0: [27,19,68,55,37,77,54,57,73,57,84,48,31,38,58,47,52,78,62,77,65,43,41,63,58,64,31,65,57,42,53,64,32,64,56,40,19,42,67,65,33,55,89,34,48,46,64,72]
1: [04,41,66,58,61,68,28,30,73,21,56,44,48,55,55,51,61,99,63,82,64,26,36,28,58,74,66,73,28,66,47,79,43,50,51,27,89,62,87,56,83,40,75,11,72,26,53,57]
2: [40,61,52,46,29,66,57,57,34,56,47,69,31,53,61,53,51,41,58,34,37,57,41,40,38,53,11,42,63,57,42,46,53,62,53,61,57,54,76,54,60,38,27,71,61,67,55,54]
3: [38,63,44,57,65,64,48,60,65,48,62,29,51,26,36,51,41,59,42,50,42,80,22,47,32,86,60,56,39,47,56,55,58,44,50,68,70,77,56,33,27,41,41,66,50,71,60,46]
4: [61,32,52,83,66,27,64,41,32,41,58,33,80,59,30,41,51,62,65,75,61,64,58,46,57,35,52,65,48,49,58,44,34,40,46,28,41,63,14,30,25,72,75,43,51,32,62,54]
5: [65,74,64,53,36,28,64,44,30,61,34,77,39,86,58,34,51,71,50,62,27,24,64,35,54,35,55,48,46,47,32,55,57,45,57,38,59,57,44,28,60,44,52,62,57,54,44,34]
6: [82,43,83,50,25,61,83,60,25,56,38,79,34,78,67,50,69,13,93,17,37,94,62,68,16,54,00,18,34,53,48,62,50,67,44,40,51,68,83,53,64,36,29,57,54,62,67,49]
7: [55,30,84,69,52,53,64,44,49,62,90,41,53,63,52,34,74,76,61,77,63,68,58,41,48,32,50,52,47,37,34,44,35,49,63,44,46,47,47,44,37,54,88,51,50,28,49,40]
8: [57,33,82,60,49,46,77,34,46,75,94,43,51,62,53,44,78,68,55,74,60,63,55,41,54,45,45,48,54,29,37,58,24,62,57,44,23,59,48,53,31,56,95,55,55,19,54,33]
9: [73,40,53,77,76,47,65,43,42,48,65,46,78,63,42,48,50,62,61,81,70,60,53,37,44,44,72,51,38,46,61,63,32,40,47,19,49,57,15,50,46,67,71,48,52,34,53,59]
10: [99,43,60,29,12,31,85,47,03,77,00,91,31,86,34,48,69,00,64,23,31,37,65,77,46,07,15,48,31,63,47,54,34,74,59,34,13,24,42,55,86,39,23,36,31,57,68,44]
11: [31,49,61,22,32,32,07,28,60,47,27,57,59,28,39,45,42,59,32,67,78,00,44,53,86,48,99,47,41,53,58,64,76,28,57,51,21,20,53,59,53,62,34,32,33,17,36,28]
12: [63,64,34,48,54,29,49,39,44,49,38,60,38,75,51,31,51,21,36,22,33,50,50,37,42,46,18,46,72,58,41,50,48,71,45,52,43,48,47,59,54,55,56,68,55,70,34,49]
13: [35,55,51,62,47,50,33,40,31,64,39,53,25,34,54,39,54,99,54,69,45,30,36,29,60,70,76,55,20,42,36,61,68,36,67,39,42,57,55,41,58,32,48,49,70,67,66,37]
14: [72,12,48,61,62,42,92,59,61,36,61,50,74,42,26,52,47,39,59,42,40,90,36,62,30,41,00,62,73,52,57,27,32,56,37,32,56,51,30,34,51,64,76,30,41,53,43,68]
15: [84,57,31,58,60,55,46,56,27,51,00,63,47,70,30,60,63,00,34,08,48,72,60,42,45,36,39,37,51,68,45,24,38,42,38,77,57,48,26,46,61,42,00,50,75,57,48,66]
16: [63,57,48,73,36,48,53,34,28,66,62,49,23,50,67,19,49,74,33,84,41,27,59,24,51,63,53,58,65,30,07,53,44,48,74,34,31,60,54,55,58,33,78,66,84,66,64,47]
17: [60,81,30,10,46,56,37,43,48,61,00,65,58,47,25,49,39,04,34,06,24,49,34,89,33,41,76,42,25,63,30,47,99,40,27,79,47,52,49,57,82,29,19,52,29,88,64,27]
18: [59,31,47,65,71,58,90,57,62,35,69,38,75,54,38,57,31,49,70,45,31,98,32,60,29,42,12,73,64,52,55,29,29,65,36,40,68,59,27,46,24,61,84,41,41,57,43,56]
19: [51,69,44,60,57,63,64,68,56,43,90,18,47,32,45,79,47,43,43,47,42,94,68,35,59,64,37,55,72,45,70,20,36,56,52,68,71,63,28,45,15,38,53,66,39,40,39,71]
20: [62,45,52,44,54,34,64,49,52,85,44,38,51,06,47,56,29,63,41,63,58,32,53,61,73,49,80,52,49,43,68,54,48,46,66,51,24,48,35,44,25,51,39,39,30,54,57,35]
21: [91,50,53,68,19,28,79,68,48,99,80,27,62,30,39,42,52,31,47,57,39,69,56,82,71,31,36,60,67,30,54,39,37,65,64,66,08,50,30,00,03,76,56,69,25,38,54,37]
22: [58,48,58,79,40,39,65,49,24,68,68,49,21,51,56,34,57,83,50,74,40,32,45,37,56,71,60,53,50,45,15,49,51,42,83,27,29,60,44,51,46,27,79,67,82,66,67,37]
23: [75,65,49,47,71,52,55,68,50,53,35,56,57,52,42,54,55,13,53,29,34,91,36,70,19,33,43,44,24,35,44,49,43,45,34,60,51,71,37,31,51,63,27,55,41,58,53,42]
24: [28,64,29,51,63,50,28,26,42,56,31,51,48,42,57,28,18,36,27,54,46,34,08,73,19,58,88,35,31,45,27,68,85,22,35,69,23,49,72,67,64,64,18,47,68,89,66,38]
25: [56,40,54,66,40,60,59,72,60,57,79,20,45,52,56,55,55,29,64,40,52,85,59,53,54,61,14,60,80,36,50,32,34,67,55,56,53,63,42,53,05,48,58,80,46,46,51,54]
26: [71,64,44,61,57,54,53,70,31,51,58,39,41,38,41,59,66,35,41,40,41,80,73,44,38,56,68,32,26,42,39,51,58,30,56,61,70,60,36,45,56,33,16,64,68,69,83,51]
27: [00,43,24,64,58,83,65,34,99,31,35,71,57,46,27,52,37,41,51,38,40,60,05,63,23,76,22,73,76,70,47,45,67,76,34,66,70,72,54,64,46,72,88,30,49,85,46,42]
28: [36,44,87,41,67,36,36,66,82,66,99,19,72,27,43,42,58,99,42,84,83,50,43,75,97,33,87,81,46,20,62,66,09,67,52,67,32,62,47,19,04,99,91,31,12,00,34,32]
29: [50,47,31,34,65,32,21,40,44,39,50,50,63,43,54,59,36,66,38,50,75,00,80,40,82,35,95,63,51,52,59,51,54,45,52,40,41,31,21,66,60,50,56,38,31,23,39,61]
30: [47,27,68,39,23,44,59,23,44,33,39,74,46,54,63,69,50,37,69,54,54,24,71,35,61,36,24,50,63,81,65,42,34,61,48,42,49,27,49,72,55,55,65,33,57,14,39,62]
31: [18,44,57,45,69,61,29,28,53,11,68,40,77,49,49,53,55,45,33,48,70,81,32,42,00,44,48,35,37,66,24,37,77,21,09,48,61,47,76,71,70,61,55,37,81,47,37,42]
32: [52,24,43,61,66,55,89,66,68,32,62,35,86,53,30,56,44,57,63,39,32,90,41,49,27,41,22,57,67,48,49,39,33,64,45,43,57,61,32,35,33,62,79,35,40,47,34,65]
33: [27,61,00,39,77,54,00,57,81,30,56,28,53,18,50,55,21,33,04,30,76,36,31,67,71,58,89,58,56,58,70,46,72,37,39,96,39,29,43,83,42,72,12,63,42,45,31,62]
34: [63,57,86,50,41,60,65,77,16,52,99,41,32,46,75,64,71,60,71,58,42,84,78,24,38,59,33,21,21,31,61,69,41,33,79,34,67,62,74,63,59,25,40,75,56,32,87,64]
35: [77,78,85,18,60,31,44,66,43,71,99,26,83,74,56,58,56,41,49,41,40,99,67,75,33,05,53,32,49,16,37,47,50,21,25,57,35,48,60,20,34,54,48,75,00,20,54,37]
36: [48,33,27,41,31,65,54,62,56,42,19,64,18,20,60,78,34,00,64,21,61,22,47,65,60,66,36,45,62,72,78,38,54,42,46,62,40,22,47,89,57,55,18,44,53,46,39,84]
37: [57,52,65,50,49,43,60,62,24,54,85,28,27,55,77,44,53,87,59,83,59,51,70,16,68,49,36,23,51,43,51,57,31,36,73,34,43,59,65,63,35,49,59,78,71,31,60,62]
38: [99,50,65,42,10,31,89,38,12,82,00,88,31,92,36,49,76,00,76,25,36,30,77,72,49,05,18,35,38,63,47,56,39,80,44,43,07,16,40,39,73,41,39,38,34,47,56,49]
39: [10,45,35,35,60,68,26,35,67,02,63,63,53,49,66,52,36,35,35,42,82,45,34,37,28,63,43,37,55,61,59,43,76,28,27,58,65,37,77,85,72,55,48,45,73,36,35,64]
40: [50,85,29,62,65,39,33,67,54,53,61,32,35,49,46,47,48,93,35,56,36,52,69,12,78,70,62,61,54,32,52,51,41,65,67,64,98,65,37,23,38,32,41,77,54,64,36,53]
41: [47,33,19,44,40,58,47,57,65,42,40,50,48,47,30,60,50,22,45,30,62,37,62,61,69,45,33,77,67,57,67,14,38,78,37,74,71,50,30,34,28,45,53,42,45,55,16,61]
42: [63,42,41,62,68,63,41,63,45,44,54,30,60,29,38,50,45,48,45,47,42,72,46,52,18,67,43,55,26,41,25,51,38,56,59,59,48,64,53,46,52,33,42,61,50,67,74,61]
43: [71,70,50,65,42,50,57,72,53,76,45,41,41,61,49,33,53,34,31,28,32,79,51,62,52,42,27,51,60,26,58,44,37,63,59,62,37,68,50,36,34,54,27,74,49,56,58,58]
44: [47,00,34,72,29,69,59,51,43,68,43,38,26,07,64,38,42,40,46,61,64,33,21,61,38,62,39,64,59,55,39,57,44,67,75,60,00,50,61,75,31,49,44,28,99,58,55,65]

[55,50,66,73,47,38,60,56,33,52,89,35,30,38,80,48,50,93,59,80,44,48,69,25,65,61,35,33,63,24,36,53,43,44,79,36,50,45,55,49,31,31,52,74,58,43,56,59] --> 37 22 16
[84,65,74,33,36,15,63,31,43,84,29,63,82,77,35,31,38,07,43,49,49,37,43,99,52,04,56,42,48,25,43,46,54,66,34,71,00,35,30,31,22,76,30,45,00,32,48,12] --> 21 23 38
[67,51,34,39,61,27,62,24,39,58,51,37,64,07,43,52,18,55,49,52,13,42,45,66,50,58,92,41,67,50,37,56,84,31,59,44,34,44,11,47,55,19,51,48,46,73,66,51] --> 20 42 13
[41,34,03,51,61,74,37,70,69,22,12,50,53,34,47,70,42,22,39,21,56,40,45,47,48,64,45,56,35,74,59,46,49,58,46,60,72,43,54,77,87,45,27,30,74,60,50,75] --> 36 39 41
[22,39,32,50,28,64,33,60,80,55,43,52,25,44,69,25,37,88,44,62,41,04,25,64,72,66,36,75,55,57,36,67,43,92,71,38,33,53,73,60,64,66,64,45,42,69,36,56] --> 0 13 44
[21,39,43,53,45,73,37,43,80,69,35,65,12,44,52,27,51,88,42,72,42,14,36,55,73,78,36,71,60,53,36,62,43,86,71,43,43,50,78,76,69,46,66,32,46,78,53,39] --> 0 13 16
[51,14,51,60,42,75,63,56,71,54,14,61,49,29,36,54,54,07,70,27,57,72,24,98,23,60,35,50,37,57,56,47,49,67,47,63,29,60,53,51,49,67,43,43,59,64,59,44] --> 23 42 2
[51,41,24,53,70,73,46,71,69,19,33,64,44,53,40,80,57,29,58,32,54,50,60,35,55,53,36,64,55,69,70,40,32,64,39,43,93,47,50,59,75,58,38,32,70,40,30,83] --> 41 36 30
[41,37,71,18,46,43,57,62,62,32,94,36,81,63,60,45,52,79,45,38,45,88,47,72,36,35,21,33,51,60,39,34,35,42,25,41,63,37,65,39,59,72,47,39,19,33,41,53] --> 32 14 35
[01,35,46,37,53,81,35,35,92,37,21,65,60,20,20,52,47,61,47,53,61,35,00,76,23,83,82,76,27,73,47,64,82,50,35,50,66,55,69,44,70,67,70,05,63,67,52,40] --> 27 1 3
[02,66,55,40,62,60,35,32,76,24,26,72,35,73,49,31,56,89,52,66,42,12,34,38,44,64,76,68,30,56,32,83,59,56,52,40,92,63,71,43,80,48,76,33,63,63,45,33] --> 1 13 5
[60,86,41,60,44,60,52,76,34,48,66,37,36,20,69,76,60,50,52,48,47,90,60,22,50,78,61,29,28,40,70,46,62,18,50,60,98,73,53,40,37,18,20,93,58,59,82,67] --> 26 3 34
[49,41,22,36,62,54,30,68,60,47,33,35,31,39,55,31,33,63,35,46,53,00,48,62,97,55,67,89,74,48,63,64,33,78,56,53,32,29,35,62,40,62,66,37,19,53,17,75] --> 29 41 20
[83,60,60,46,30,35,76,47,23,85,19,61,32,57,29,51,49,49,57,46,23,59,48,57,27,34,47,46,40,39,33,34,47,59,59,53,42,62,54,27,62,23,37,45,50,82,62,39] --> 5 2 43
[44,31,47,51,55,59,69,52,66,34,79,42,80,38,35,79,63,20,43,31,65,65,48,47,66,28,36,81,96,53,66,15,24,65,26,65,69,51,30,46,01,67,76,37,40,27,11,50] --> 41 32 18
[55,62,07,73,61,55,47,50,32,63,13,66,09,74,53,34,65,29,43,38,39,35,47,13,44,65,32,56,50,33,43,46,47,64,58,36,47,64,33,63,57,29,27,66,99,80,44,49] --> 12 2 15
[38,47,22,67,87,70,44,74,72,23,70,22,53,52,52,58,55,33,58,33,61,88,57,39,25,65,29,59,52,48,64,40,39,44,51,57,86,58,32,62,38,55,36,76,60,42,31,77] --> 19 25 3
[45,61,37,47,40,30,19,44,18,42,58,73,16,74,99,48,52,34,50,76,78,13,82,23,57,58,57,05,50,63,64,61,76,19,54,30,24,21,72,99,83,44,03,90,73,38,59,56] --> 37 39 2
[53,96,37,68,57,34,27,71,13,65,64,35,34,72,74,34,57,61,41,43,42,82,65,13,53,56,56,28,54,22,34,57,60,22,63,56,76,79,42,45,39,25,11,99,77,90,59,40] --> 26 40 43
[27,47,19,52,71,67,47,55,90,25,44,47,65,41,32,55,32,63,36,34,30,47,51,45,55,50,39,73,74,68,57,23,38,70,34,57,99,55,42,55,53,58,47,52,31,54,17,70] --> 41 32 27
[36,55,48,63,47,34,58,31,60,79,68,45,52,76,51,11,46,65,40,49,55,21,19,77,69,43,27,75,83,34,48,57,49,85,46,52,05,60,52,29,20,97,88,50,31,46,30,18] --> 8 21 0
